In the data rows, 500 means zero.
Some points:
c(354, 533, 466, 487, 434, 422, 431, 485, 544, 497, 517, 436, 711, 572, 462, 580, 519, 468, 461,
  657, 351, 605, 461, 327)
c(515, 445, 584, 523, 428, 349, 583, 510, 363, 537, 582, 517, 433, 504, 605, 441, 391, 361, 504,
  567, 392, 643, 595, 605)
c(492, 477, 563, 519, 483, 560, 548, 403, 520, 303, 515, 511, 510, 371, 544, 558, 474, 625, 452,
  408, 570, 475, 546, 427)
c(478, 481, 539, 553, 493, 478, 391, 530, 285, 511, 497, 603, 487, 480, 415, 584, 567, 484, 501,
  376, 358, 471, 507, 349)
c(440, 387, 581, 583, 352, 552, 442, 470, 422, 457, 404, 584, 474, 452, 311, 523, 519, 457, 443,
  409, 493, 429, 374, 493)
c(410, 467, 378, 493, 490, 427, 543, 575, 514, 567, 488, 484, 520, 689, 344, 532, 479, 746, 340,
  504, 532, 483, 328, 310)
c(333, 407, 566, 414, 315, 402, 520, 580, 418, 556, 578, 458, 413, 481, 462, 312, 366, 626, 478,
  571, 508, 576, 648, 501)
c(357, 999, 443, 455, 524, 414, 590, 549, 612, 632, 628, 428, 504, 589, 429, 484, 409, 397, 488,
  482, 414, 623, 401, 626)
c(548, 531, 486, 349, 508, 493, 565, 558, 579, 429, 416, 324, 461, 492, 429, 519, 411, 480, 420,
  477, 573, 455, 458, 464)
c(431, 503, 483, 553, 472, 569, 367, 491, 447, 507, 469, 550, 531, 548, 339, 552, 609, 530, 791,
  351, 607, 351, 463, 470)
c(460, 524, 443, 548, 446, 435, 676, 504, 472, 438, 430, 730, 598, 430, 488, 466, 505, 522, 379,
  607, 494, 497, 505, 504)
c(591, 497, 492, 665, 579, 523, 413, 500, 368, 391, 453, 397, 647, 540, 543, 409, 504, 465, 526,
  449, 481, 510, 573, 504)
c(581, 396, 718, 611, 555, 484, 468, 431, 719, 506, 511, 527, 531, 426, 699, 389, 511, 392, 436,
  559, 414, 494, 547, 430)
c(270, 454, 432, 515, 339, 574, 620, 545, 358, 549, 402, 449, 309, 420, 626, 473, 609, 510, 501,
  504, 518, 619, 574, 509)
c(491, 601, 385, 446, 413, 446, 460, 319, 436, 504, 416, 434, 552, 358, 420, 595, 436, 564, 515,
  433, 441, 505, 486, 448)
c(557, 492, 506, 329, 518, 591, 472, 402, 501, 539, 474, 588, 435, 471, 484, 434, 575, 564, 479,
  528, 462, 600, 394, 507)
c(404, 404, 592, 506, 632, 696, 592, 525, 485, 450, 392, 548, 616, 410, 638, 394, 523, 617, 537,
  400, 689, 610, 571, 527)
c(709, 451, 657, 753, 546, 448, 408, 525, 490, 427, 507, 329, 412, 477, 735, 452, 230, 502, 512,
  530, 400, 610, 640, 502)
c(557, 523, 527, 395, 516, 516, 674, 519, 578, 519, 457, 193, 520, 532, 647, 377, 564, 459, 616,
  418, 533, 615, 467, 358)
c(576, 543, 501, 615, 454, 552, 386, 558, 398, 453, 407, 624, 462, 515, 282, 488, 571, 467, 467,
  418, 611, 493, 530, 484)
c(384, 453, 520, 240, 478, 348, 377, 418, 438, 439, 345, 695, 337, 386, 491, 341, 505, 450, 508,
  520, 525, 479, 403, 576)
c(631, 414, 568, 552, 454, 486, 597, 404, 490, 315, 452, 493, 520, 525, 447, 480, 545, 386, 642,
  523, 565, 606, 490, 503)
c(623, 689, 536, 397, 331, 536, 630, 344, 270, 395, 459, 607, 375, 526, 598, 432, 586, 554, 620,
  411, 493, 434, 560, 323)
c(464, 376, 472, 503, 531, 524, 465, 534, 487, 358, 549, 530, 467, 531, 591, 531, 565, 201, 884,
  511, 579, 541, 546, 577)
c(585, 395, 651, 653, 433, 487, 577, 478, 349, 477, 534, 446, 385, 411, 479, 089, 530, 493, 465,
  445, 589, 498, 467, 541)
c(515, 505, 392, 480, 482, 364, 619, 610, 587, 495, 627, 580, 521, 527, 377, 550, 375, 476, 555,
  524, 510, 428, 639, 547)
c(351, 395, 445, 380, 539, 350, 517, 554, 446, 617, 503, 495, 531, 524, 391, 496, 491, 424, 507,
  612, 498, 501, 362, 652)
c(365, 513, 521, 467, 626, 475, 512, 412, 579, 533, 623, 500, 542, 518, 533, 514, 454, 504, 515,
  638, 364, 397, 479, 448)
c(411, 553, 441, 696, 561, 636, 502, 423, 666, 392, 479, 418, 550, 431, 680, 494, 544, 615, 431,
  521, 589, 609, 475, 515)
c(457, 633, 376, 438, 530, 471, 469, 363, 584, 812, 553, 545, 556, 572, 422, 600, 532, 349, 559,
  667, 404, 422, 450, 563)
c(576, 493, 557, 500, 452, 555, 416, 494, 586, 450, 407, 496, 672, 479, 504, 621, 560, 519, 542,
  660, 277, 609, 474, 591)
c(557, 534, 436, 473, 454, 588, 583, 506, 341, 501, 491, 459, 449, 600, 576, 375, 522, 654, 571,
  691, 381, 544, 573, 616)
c(485, 470, 427, 552, 594, 617, 527, 481, 545, 450, 472, 547, 543, 606, 624, 482, 367, 548, 637,
  434, 520, 591, 393, 612)
c(705, 438, 409, 353, 524, 642, 417, 609, 519, 543, 490, 493, 424, 531, 457, 565, 570, 583, 547,
  499, 612, 589, 409, 467)
c(473, 630, 343, 453, 416, 484, 588, 431, 551, 435, 425, 417, 535, 446, 527, 487, 548, 505, 402,
  357, 520, 575, 577, 589)
c(456, 348, 538, 465, 465, 432, 566, 526, 622, 542, 328, 461, 423, 420, 393, 591, 561, 489, 436,
  539, 657, 540, 504, 488)
c(597, 616, 526, 586, 444, 576, 481, 508, 459, 640, 576, 469, 533, 434, 499, 462, 686, 507, 609,
  518, 631, 334, 367, 491)
c(507, 590, 428, 371, 508, 478, 345, 340, 688, 634, 560, 631, 513, 422, 379, 551, 605, 437, 458,
  630, 615, 474, 508, 639)
c(556, 443, 551, 578, 350, 336, 498, 527, 408, 417, 504, 642, 583, 531, 536, 631, 519, 470, 452,
  467, 421, 514, 419, 528)
c(556, 521, 601, 598, 531, 417, 776, 511, 550, 500, 511, 494, 606, 367, 612, 380, 741, 566, 372,
  547, 484, 500, 519, 473)
c(369, 335, 384, 469, 569, 417, 610, 567, 453, 497, 467, 445, 478, 558, 529, 378, 405, 543, 616,
  563, 517, 611, 372, 707)
c(536, 517, 545, 495, 482, 632, 583, 380, 597, 457, 542, 366, 454, 430, 527, 637, 463, 451, 514,
  519, 526, 409, 538, 518)
c(575, 538, 491, 487, 417, 501, 398, 437, 571, 629, 547, 584, 648, 495, 479, 612, 471, 504, 488,
  289, 455, 543, 488, 573)
c(519, 540, 577, 367, 528, 560, 502, 501, 711, 588, 469, 385, 767, 365, 600, 446, 464, 563, 572,
  373, 397, 597, 510, 534)
c(384, 586, 378, 458, 513, 462, 529, 580, 514, 485, 610, 551, 562, 592, 470, 568, 384, 538, 496,
  486, 483, 376, 317, 472)
c(397, 390, 580, 421, 406, 500, 409, 642, 423, 495, 574, 521, 617, 573, 453, 605, 446, 528, 436,
  376, 415, 457, 396, 510)
c(609, 466, 469, 508, 467, 459, 553, 488, 440, 561, 603, 519, 338, 469, 444, 444, 455, 444, 442,
  537, 588, 508, 392, 405)
c(479, 577, 370, 472, 613, 508, 500, 488, 473, 532, 650, 496, 578, 631, 495, 563, 465, 491, 503,
  582, 488, 358, 457, 487)
c(623, 551, 469, 409, 615, 539, 556, 381, 626, 465, 473, 407, 577, 717, 650, 467, 591, 484, 504,
  515, 568, 426, 514, 472)
c(463, 438, 406, 499, 477, 579, 538, 554, 543, 473, 489, 445, 522, 478, 497, 570, 481, 610, 564,
  485, 479, 573, 582, 549)
c(666, 538, 521, 559, 637, 580, 498, 511, 552, 394, 396, 553, 629, 513, 509, 473, 561, 400, 478,
  456, 458, 343, 506, 419)
c(517, 670, 616, 512, 486, 465, 528, 610, 302, 368, 556, 563, 472, 526, 561, 694, 518, 494, 492,
  386, 459, 679, 542, 601)
c(559, 559, 553, 537, 443, 523, 468, 528, 556, 590, 630, 646, 519, 402, 525, 555, 297, 466, 545,
  457, 600, 437, 470, 501)
c(354, 483, 622, 463, 282, 435, 435, 598, 400, 494, 515, 657, 401, 448, 469, 403, 464, 431, 545,
  572, 635, 456, 511, 507)
c(570, 617, 408, 452, 553, 880, 403, 506, 576, 676, 456, 368, 606, 581, 453, 503, 462, 419, 533,
  452, 583, 485, 576, 413)
c(481, 406, 424, 545, 500, 648, 494, 591, 449, 611, 517, 604, 487, 569, 457, 613, 548, 383, 345,
  496, 362, 546, 447, 447)
c(446, 453, 418, 520, 553, 484, 518, 414, 577, 537, 539, 526, 659, 599, 655, 351, 469, 412, 607,
  549, 360, 601, 544, 543)
c(552, 371, 495, 452, 455, 574, 458, 279, 543, 520, 500, 528, 618, 515, 540, 506, 519, 688, 460,
  576, 561, 602, 484, 491)
c(348, 460, 656, 575, 350, 492, 460, 588, 443, 426, 639, 560, 454, 481, 475, 581, 465, 538, 421,
  351, 605, 341, 647, 485)
c(522, 397, 386, 460, 534, 696, 509, 606, 635, 480, 426, 498, 512, 417, 491, 492, 544, 494, 517,
  649, 553, 480, 464, 588)
c(618, 511, 500, 545, 530, 583, 365, 466, 509, 546, 561, 468, 579, 428, 346, 598, 672, 497, 508,
  509, 432, 415, 384, 490)
c(472, 404, 533, 509, 566, 463, 351, 449, 409, 524, 476, 415, 480, 560, 487, 474, 515, 471, 369,
  459, 535, 338, 626, 490)
c(653, 529, 405, 597, 566, 288, 283, 526, 468, 526, 450, 382, 049, 563, 560, 531, 443, 558, 340,
  536, 523, 469, 463, 440)
c(534, 484, 530, 458, 349, 542, 482, 522, 642, 368, 632, 471, 263, 609, 595, 526, 674, 443, 653,
  511, 288, 445, 637, 417)
c(783, 517, 515, 466, 561, 482, 465, 504, 451, 506, 576, 367, 485, 440, 360, 406, 608, 432, 398,
  450, 432, 480, 648, 489)
There is one direction along which these points spread out most. How far along it is each point below, from 0 to 99? The average is 50, and the first point in the table lies past the average. One standard deviation of the points above along it is 16.
c(526, 471, 479, 420, 609, 616, 287, 445, 617, 500, 362, 447, 499, 480, 594, 433, 566, 416, 400,
  599, 404, 500, 481, 579) ~ 60
c(525, 480, 649, 525, 458, 461, 539, 648, 369, 443, 479, 587, 384, 434, 422, 612, 464, 477, 481,
  565, 546, 466, 484, 527) ~ 33
c(413, 542, 516, 643, 498, 338, 533, 543, 570, 525, 424, 411, 405, 501, 608, 582, 499, 540, 439,
  401, 514, 413, 653, 400) ~ 39
c(500, 507, 501, 564, 504, 367, 674, 622, 591, 521, 394, 556, 542, 473, 498, 496, 311, 597, 365,
  657, 365, 562, 574, 518) ~ 48
c(476, 334, 465, 537, 523, 550, 550, 564, 468, 687, 529, 481, 335, 463, 427, 606, 577, 592, 482,
  511, 487, 608, 436, 459) ~ 49
c(537, 541, 569, 621, 457, 251, 615, 445, 599, 432, 484, 575, 570, 674, 494, 489, 273, 355, 273,
  512, 466, 414, 499, 539) ~ 48
c(536, 435, 549, 468, 584, 484, 470, 421, 510, 433, 506, 695, 432, 367, 370, 431, 404, 533, 518,
  409, 610, 487, 579, 547) ~ 38
c(400, 492, 467, 427, 660, 480, 462, 455, 581, 493, 600, 443, 585, 549, 498, 538, 323, 584, 557,
  461, 582, 414, 492, 455) ~ 66
c(449, 521, 515, 490, 499, 550, 434, 622, 415, 458, 530, 426, 460, 437, 540, 438, 651, 548, 486,
  369, 565, 400, 614, 481) ~ 36
c(345, 479, 433, 523, 640, 401, 487, 461, 323, 566, 433, 374, 318, 547, 445, 556, 487, 593, 598,
  384, 505, 341, 515, 328) ~ 44
c(454, 540, 529, 501, 916, 477, 442, 605, 420, 479, 535, 550, 526, 571, 458, 585, 479, 518, 496,
  633, 579, 571, 475, 535) ~ 62
